50 stands for zero in the data rows.
What is the hidden score of each row? Scores go from 0 to 40, and 20 is about the middle. The score is a weighted sum of the row's numbers plus the product of two more (or one squared), each taken from its middle value.
{42, 56, 35, 46, 55, 36, 62, 53, 49, 45, 44, 60, 68, 51, 55, 76} ~ 19
{40, 47, 51, 41, 50, 30, 67, 58, 47, 32, 53, 51, 67, 38, 56, 53} ~ 20
{41, 54, 60, 37, 39, 42, 53, 51, 45, 28, 63, 53, 52, 55, 55, 43} ~ 20
{39, 60, 33, 27, 59, 53, 54, 50, 51, 47, 36, 54, 54, 50, 38, 61} ~ 7
{63, 44, 67, 65, 53, 58, 33, 48, 64, 56, 53, 51, 43, 44, 58, 44} ~ 14
{39, 49, 66, 54, 46, 48, 46, 47, 51, 57, 43, 49, 49, 47, 44, 45} ~ 10
{44, 41, 49, 33, 61, 44, 73, 64, 31, 43, 50, 49, 72, 53, 40, 63} ~ 22
{42, 50, 51, 33, 59, 37, 63, 36, 48, 49, 47, 49, 45, 35, 52, 48} ~ 25
{38, 63, 67, 53, 32, 41, 49, 46, 51, 64, 42, 51, 43, 38, 57, 50} ~ 7
{52, 42, 70, 56, 43, 44, 56, 46, 44, 57, 54, 52, 39, 49, 54, 42} ~ 10
{47, 51, 40, 38, 58, 47, 60, 44, 37, 55, 42, 46, 52, 44, 37, 63} ~ 30
{32, 49, 57, 58, 36, 42, 51, 45, 46, 55, 57, 48, 40, 49, 62, 40} ~ 20
{40, 53, 57, 62, 33, 53, 44, 61, 50, 51, 64, 53, 46, 41, 61, 61} ~ 28
{68, 56, 47, 56, 66, 65, 40, 54, 61, 42, 44, 63, 59, 59, 41, 60} ~ 14
{47, 52, 43, 50, 34, 40, 44, 79, 58, 16, 48, 60, 73, 49, 53, 59} ~ 13
{64, 55, 37, 55, 53, 59, 51, 48, 53, 60, 33, 45, 48, 47, 44, 58} ~ 17
{44, 66, 56, 32, 54, 32, 67, 41, 50, 63, 47, 36, 45, 41, 43, 58} ~ 18
{53, 44, 55, 55, 52, 55, 56, 42, 39, 56, 47, 47, 44, 54, 47, 45} ~ 17
{48, 50, 49, 55, 51, 46, 48, 49, 41, 58, 47, 54, 42, 51, 65, 30} ~ 9
{42, 53, 46, 38, 56, 45, 70, 45, 43, 58, 47, 45, 62, 46, 38, 62} ~ 24
{43, 35, 73, 59, 54, 50, 45, 48, 43, 63, 40, 40, 47, 58, 40, 64} ~ 16
{56, 66, 51, 38, 54, 47, 71, 42, 50, 42, 56, 44, 47, 42, 61, 31} ~ 17
{51, 52, 59, 39, 66, 38, 62, 50, 53, 50, 44, 45, 62, 53, 31, 52} ~ 16
{54, 34, 31, 51, 60, 60, 46, 59, 46, 56, 29, 60, 60, 62, 32, 60} ~ 12
{53, 64, 56, 26, 61, 48, 61, 56, 47, 45, 53, 51, 54, 50, 49, 42} ~ 5
{38, 56, 50, 56, 36, 56, 54, 72, 39, 44, 77, 66, 64, 46, 78, 31} ~ 26
{50, 45, 51, 55, 59, 48, 53, 54, 37, 53, 44, 53, 54, 48, 43, 45} ~ 14
{81, 44, 36, 72, 74, 72, 36, 44, 56, 47, 39, 49, 48, 72, 51, 45} ~ 8
{51, 64, 39, 44, 32, 48, 54, 58, 67, 34, 46, 54, 61, 43, 45, 36} ~ 23
{51, 52, 36, 59, 56, 52, 48, 55, 47, 60, 53, 44, 59, 52, 49, 65} ~ 29
{41, 54, 48, 30, 60, 46, 64, 59, 47, 54, 46, 53, 60, 46, 43, 70} ~ 11
{38, 62, 48, 47, 54, 49, 49, 56, 40, 54, 64, 53, 35, 44, 63, 25} ~ 23
{54, 53, 41, 46, 74, 53, 58, 45, 58, 54, 46, 58, 58, 57, 39, 54} ~ 22
{49, 56, 56, 59, 30, 49, 52, 76, 55, 36, 76, 65, 59, 40, 70, 32} ~ 27
{68, 47, 57, 52, 49, 52, 48, 45, 43, 55, 52, 45, 51, 59, 34, 33} ~ 16
{60, 50, 32, 45, 56, 58, 48, 56, 52, 56, 34, 58, 61, 56, 39, 62} ~ 7
{48, 58, 53, 30, 61, 40, 70, 52, 46, 46, 52, 48, 64, 53, 36, 45} ~ 18
{22, 44, 41, 45, 36, 30, 71, 60, 29, 56, 50, 46, 54, 38, 80, 39} ~ 18
{42, 56, 61, 67, 35, 52, 36, 62, 54, 57, 64, 64, 55, 38, 59, 47} ~ 24
{46, 54, 65, 37, 36, 51, 52, 51, 46, 50, 65, 54, 44, 56, 43, 43} ~ 22
{39, 50, 66, 64, 31, 44, 47, 74, 53, 36, 66, 64, 68, 41, 66, 46} ~ 24
{46, 52, 46, 48, 54, 50, 63, 48, 40, 33, 67, 58, 58, 50, 73, 41} ~ 27
{36, 44, 59, 53, 33, 50, 37, 51, 46, 53, 64, 62, 51, 44, 66, 47} ~ 24
{63, 35, 45, 76, 58, 62, 36, 57, 53, 47, 63, 58, 49, 65, 51, 42} ~ 20
{53, 53, 51, 47, 42, 46, 46, 53, 65, 41, 33, 47, 61, 45, 42, 61} ~ 13
{51, 51, 59, 52, 50, 48, 57, 44, 43, 53, 47, 37, 31, 57, 50, 40} ~ 15
{51, 42, 44, 39, 59, 44, 59, 52, 44, 61, 39, 60, 67, 54, 44, 73} ~ 3
{52, 43, 65, 60, 53, 52, 51, 40, 50, 68, 48, 44, 38, 54, 40, 49} ~ 8
{51, 55, 49, 50, 48, 58, 50, 67, 44, 50, 72, 63, 47, 37, 71, 36} ~ 28
{54, 48, 40, 43, 59, 53, 51, 45, 53, 44, 38, 49, 59, 60, 36, 47} ~ 17
{46, 47, 53, 40, 59, 43, 64, 53, 45, 50, 39, 43, 59, 58, 40, 55} ~ 13
{47, 44, 63, 63, 60, 56, 42, 51, 53, 51, 53, 43, 41, 44, 46, 48} ~ 23
{58, 61, 45, 46, 37, 51, 44, 62, 58, 28, 52, 48, 76, 46, 36, 54} ~ 28
{54, 53, 61, 66, 32, 63, 35, 66, 44, 40, 71, 66, 61, 53, 63, 53} ~ 25
{56, 49, 36, 51, 43, 54, 49, 45, 53, 52, 42, 40, 59, 54, 44, 64} ~ 28
{44, 19, 70, 74, 56, 52, 46, 46, 44, 63, 40, 46, 46, 52, 49, 68} ~ 12
{53, 56, 54, 43, 53, 49, 63, 43, 42, 42, 55, 46, 53, 51, 51, 49} ~ 22
{ 8, 27, 74, 46, 44, 22, 67, 58, 28, 59, 49, 52, 59, 52, 62, 54} ~ 11
{40, 42, 57, 62, 41, 50, 36, 39, 51, 71, 46, 50, 34, 48, 60, 52} ~ 19
{48, 47, 59, 62, 55, 45, 48, 48, 46, 57, 55, 52, 45, 55, 50, 45} ~ 15
{37, 63, 62, 55, 34, 49, 41, 50, 48, 53, 72, 56, 39, 44, 71, 37} ~ 27
{40, 55, 62, 50, 44, 53, 52, 52, 51, 50, 48, 51, 49, 50, 48, 54} ~ 17
{31, 35, 61, 51, 39, 35, 51, 55, 52, 38, 48, 49, 50, 36, 70, 47} ~ 19
{43, 48, 44, 50, 40, 54, 35, 51, 64, 49, 43, 43, 57, 55, 46, 63} ~ 29
{51, 58, 44, 37, 55, 40, 63, 56, 40, 44, 51, 55, 59, 45, 39, 51} ~ 14
{47, 51, 35, 47, 51, 56, 37, 57, 58, 48, 49, 64, 58, 51, 52, 59} ~ 14
{39, 45, 36, 41, 55, 54, 66, 47, 35, 27, 52, 46, 65, 54, 57, 42} ~ 31
{36, 44, 51, 60, 40, 47, 47, 54, 44, 60, 64, 64, 45, 47, 67, 46} ~ 26
{57, 49, 39, 47, 65, 52, 60, 39, 49, 61, 38, 55, 55, 56, 45, 51} ~ 15
{52, 40, 61, 51, 55, 47, 54, 48, 40, 57, 45, 47, 49, 47, 48, 44} ~ 15
{52, 53, 43, 38, 52, 49, 59, 54, 49, 56, 42, 69, 68, 51, 48, 60} ~ 3
{60, 46, 48, 60, 57, 48, 45, 53, 53, 46, 61, 52, 55, 49, 54, 57} ~ 29
{45, 43, 39, 52, 56, 52, 42, 38, 51, 52, 32, 50, 58, 50, 40, 66} ~ 19
{47, 48, 47, 54, 44, 48, 49, 64, 47, 57, 60, 63, 58, 48, 67, 40} ~ 23
{56, 56, 49, 42, 62, 50, 57, 55, 55, 55, 53, 49, 67, 46, 43, 60} ~ 23
{55, 68, 53, 40, 59, 52, 62, 44, 45, 41, 70, 52, 43, 48, 59, 34} ~ 26
{74, 50, 50, 67, 73, 67, 24, 58, 66, 48, 49, 54, 54, 71, 29, 59} ~ 23
{70, 33, 42, 69, 82, 67, 31, 35, 62, 39, 38, 49, 55, 68, 37, 69} ~ 22
{66, 42, 44, 56, 87, 69, 25, 36, 77, 59, 31, 52, 40, 59, 29, 63} ~ 21
{55, 61, 38, 53, 60, 44, 57, 46, 62, 41, 33, 59, 63, 55, 39, 66} ~ 18
{56, 38, 65, 56, 48, 54, 41, 40, 53, 52, 51, 42, 41, 59, 48, 43} ~ 19
{50, 62, 50, 66, 38, 59, 45, 61, 46, 56, 64, 66, 43, 46, 65, 42} ~ 17
{23, 20, 64, 66, 53, 41, 40, 54, 55, 64, 47, 58, 49, 53, 49, 71} ~ 23
{46, 65, 60, 36, 43, 41, 63, 54, 48, 45, 68, 53, 38, 42, 50, 26} ~ 20
{43, 50, 49, 52, 51, 58, 51, 49, 36, 62, 53, 46, 41, 47, 66, 39} ~ 29
{49, 53, 45, 49, 53, 52, 59, 46, 45, 48, 64, 57, 38, 53, 60, 33} ~ 24
{53, 50, 47, 34, 61, 45, 58, 55, 49, 46, 48, 59, 60, 44, 41, 50} ~ 12
{61, 67, 44, 50, 41, 51, 48, 42, 62, 47, 35, 45, 45, 49, 43, 49} ~ 12
{67, 66, 43, 40, 49, 46, 51, 39, 54, 54, 46, 48, 35, 41, 47, 31} ~ 13
{48, 53, 41, 48, 73, 52, 53, 55, 50, 51, 50, 58, 52, 43, 43, 54} ~ 27
{39, 52, 52, 56, 30, 51, 50, 67, 33, 62, 60, 61, 49, 34, 67, 55} ~ 22
{53, 32, 44, 68, 77, 57, 31, 43, 61, 58, 50, 56, 40, 61, 48, 66} ~ 28
{48, 56, 33, 41, 63, 58, 53, 46, 53, 49, 44, 58, 59, 50, 32, 63} ~ 23
{51, 49, 49, 56, 44, 45, 48, 50, 43, 49, 48, 42, 44, 56, 55, 28} ~ 11
{56, 47, 54, 58, 46, 58, 52, 58, 44, 56, 56, 49, 43, 53, 70, 45} ~ 20
{55, 50, 41, 53, 67, 59, 45, 38, 44, 61, 48, 56, 56, 57, 48, 73} ~ 21
{64, 40, 47, 63, 64, 61, 37, 51, 65, 51, 60, 55, 35, 49, 58, 45} ~ 25
{46, 44, 52, 57, 47, 47, 55, 57, 44, 54, 58, 59, 42, 49, 63, 46} ~ 19
{60, 46, 54, 61, 60, 64, 29, 20, 56, 95, 29, 23,  0, 46, 30, 45} ~ 37
{76, 49, 71, 64, 56, 59, 35, 59, 51, 47, 56, 53, 47, 79, 41, 40} ~ 17
{44, 42, 58, 44, 56, 41, 60, 44, 58, 51, 54, 47, 49, 43, 46, 56} ~ 26
{59, 51, 47, 63, 44, 64, 38, 56, 50, 55, 65, 63, 48, 51, 57, 58} ~ 28
{59, 51, 46, 52, 45, 41, 56, 42, 48, 53, 54, 35, 44, 39, 55, 46} ~ 22
{49, 49, 59, 52, 42, 51, 42, 43, 47, 56, 47, 49, 44, 52, 49, 44} ~ 15
{39, 46, 61, 44, 43, 56, 45, 49, 51, 46, 52, 46, 41, 49, 50, 49} ~ 30
{66, 65, 60, 42, 58, 65, 52, 74, 43, 26, 72, 58, 47, 67, 65, 31} ~ 13
{58, 56, 27, 30, 45, 47, 45, 59, 63, 43, 50, 42, 59, 40, 47, 58} ~ 18
{38, 43, 55, 57, 55, 47, 41, 45, 49, 53, 50, 47, 44, 50, 40, 59} ~ 25
{44, 46, 51, 69, 39, 55, 35, 64, 55, 67, 59, 58, 41, 39, 61, 53} ~ 22
{56, 41, 67, 56, 47, 56, 32, 47, 45, 59, 55, 39, 36, 66, 49, 46} ~ 21
{58, 43, 48, 49, 54, 56, 48, 45, 50, 52, 42, 46, 45, 42, 53, 54} ~ 31
{40, 51, 65, 54, 38, 42, 49, 47, 47, 52, 52, 40, 47, 42, 51, 42} ~ 15
{52, 49, 47, 53, 58, 53, 42, 42, 54, 47, 34, 53, 59, 58, 33, 59} ~ 14
{ 8, 52, 54, 23, 12, 14, 99, 40, 19, 45, 47, 40, 42, 31, 56, 29} ~ 20
{48, 55, 29, 24, 58, 38, 71, 34, 36, 56, 34, 43, 55, 47, 37, 54} ~ 14
{53, 50, 56, 54, 43, 52, 42, 48, 49, 50, 55, 54, 39, 60, 57, 44} ~ 19
{45, 40, 61, 55, 50, 41, 48, 52, 44, 45, 50, 39, 52, 56, 56, 41} ~ 16
{29, 36, 52, 53, 52, 44, 52, 47, 47, 48, 55, 52, 52, 58, 70, 57} ~ 28
{58, 55, 43, 47, 55, 53, 59, 55, 51, 32, 41, 40, 69, 51, 53, 50} ~ 16
{57, 48, 32, 44, 54, 62, 45, 49, 59, 59, 36, 41, 44, 57, 43, 56} ~ 24
{59, 54, 48, 64, 75, 73, 42, 36, 67, 39, 47, 52, 54, 60, 46, 52} ~ 15
{52, 58, 54, 50, 52, 41, 50, 33, 49, 50, 47, 37, 56, 41, 48, 47} ~ 20
{49, 49, 62, 46, 51, 46, 51, 53, 45, 53, 56, 45, 45, 55, 46, 50} ~ 20
{46, 53, 57, 41, 47, 41, 60, 52, 50, 26, 64, 46, 60, 46, 65, 46} ~ 27
{44, 42, 63, 59, 31, 52, 39, 69, 52, 37, 67, 57, 54, 46, 69, 44} ~ 24
{54, 50, 46, 44, 62, 56, 45, 40, 49, 48, 51, 48, 47, 39, 54, 51} ~ 34
{51, 36, 62, 69, 51, 49, 34, 52, 55, 63, 44, 48, 49, 62, 44, 47} ~ 16
{57, 47, 74, 66, 55, 52, 36, 55, 57, 45, 53, 50, 45, 64, 56, 36} ~ 10
{65, 54, 38, 50, 40, 52, 42, 60, 59, 42, 40, 46, 54, 60, 40, 51} ~ 18
{34, 51, 68, 51, 48, 44, 49, 48, 51, 53, 55, 47, 39, 38, 58, 47} ~ 23
{65, 56, 50, 54, 35, 57, 37, 52, 69, 49, 36, 40, 47, 50, 26, 60} ~ 16
{46, 48, 59, 46, 44, 47, 51, 58, 41, 23, 62, 51, 60, 58, 66, 43} ~ 19
{43, 49, 35, 29, 50, 46, 58, 46, 37, 53, 29, 42, 58, 59, 37, 63} ~ 2
{55, 57, 37, 47, 44, 57, 45, 60, 54, 44, 41, 57, 49, 61, 43, 47} ~ 10
{60, 50, 45, 52, 41, 57, 40, 59, 64, 45, 23, 37, 62, 51, 41, 57} ~ 9
{32, 36, 51, 47, 47, 36, 62, 37, 42, 59, 42, 51, 46, 38, 49, 61} ~ 24
{51, 63, 66, 44, 43, 48, 55, 52, 41, 39, 66, 51, 35, 45, 54, 26} ~ 21
{65, 56, 47, 51, 62, 41, 53, 44, 44, 49, 55, 57, 47, 50, 49, 47} ~ 17
{43, 56, 42, 28, 50, 44, 62, 35, 54, 46, 38, 53, 44, 44, 43, 45} ~ 16
{45, 52, 51, 63, 29, 49, 46, 79, 39, 36, 71, 70, 76, 46, 70, 53} ~ 26
{42, 28, 67, 65, 49, 42, 48, 48, 47, 66, 50, 42, 49, 53, 46, 77} ~ 23
{54, 45, 52, 59, 62, 56, 41, 44, 54, 44, 58, 48, 49, 45, 47, 46} ~ 24
{46, 42, 48, 39, 48, 41, 51, 47, 55, 45, 52, 39, 37, 63, 50, 44} ~ 27
{63, 50, 47, 51, 41, 40, 56, 52, 42, 33, 69, 39, 56, 37, 62, 42} ~ 30
{38, 54, 49, 48, 31, 41, 63, 44, 33, 61, 56, 42, 47, 40, 64, 40} ~ 22
{32, 41, 49, 36, 38, 36, 73, 42, 28, 38, 58, 45, 55, 47, 50, 40} ~ 28
{41, 43, 47, 56, 58, 52, 53, 50, 37, 58, 54, 53, 42, 55, 52, 46} ~ 24
{55, 43, 71, 56, 45, 46, 50, 63, 51, 38, 59, 52, 56, 56, 59, 39} ~ 15
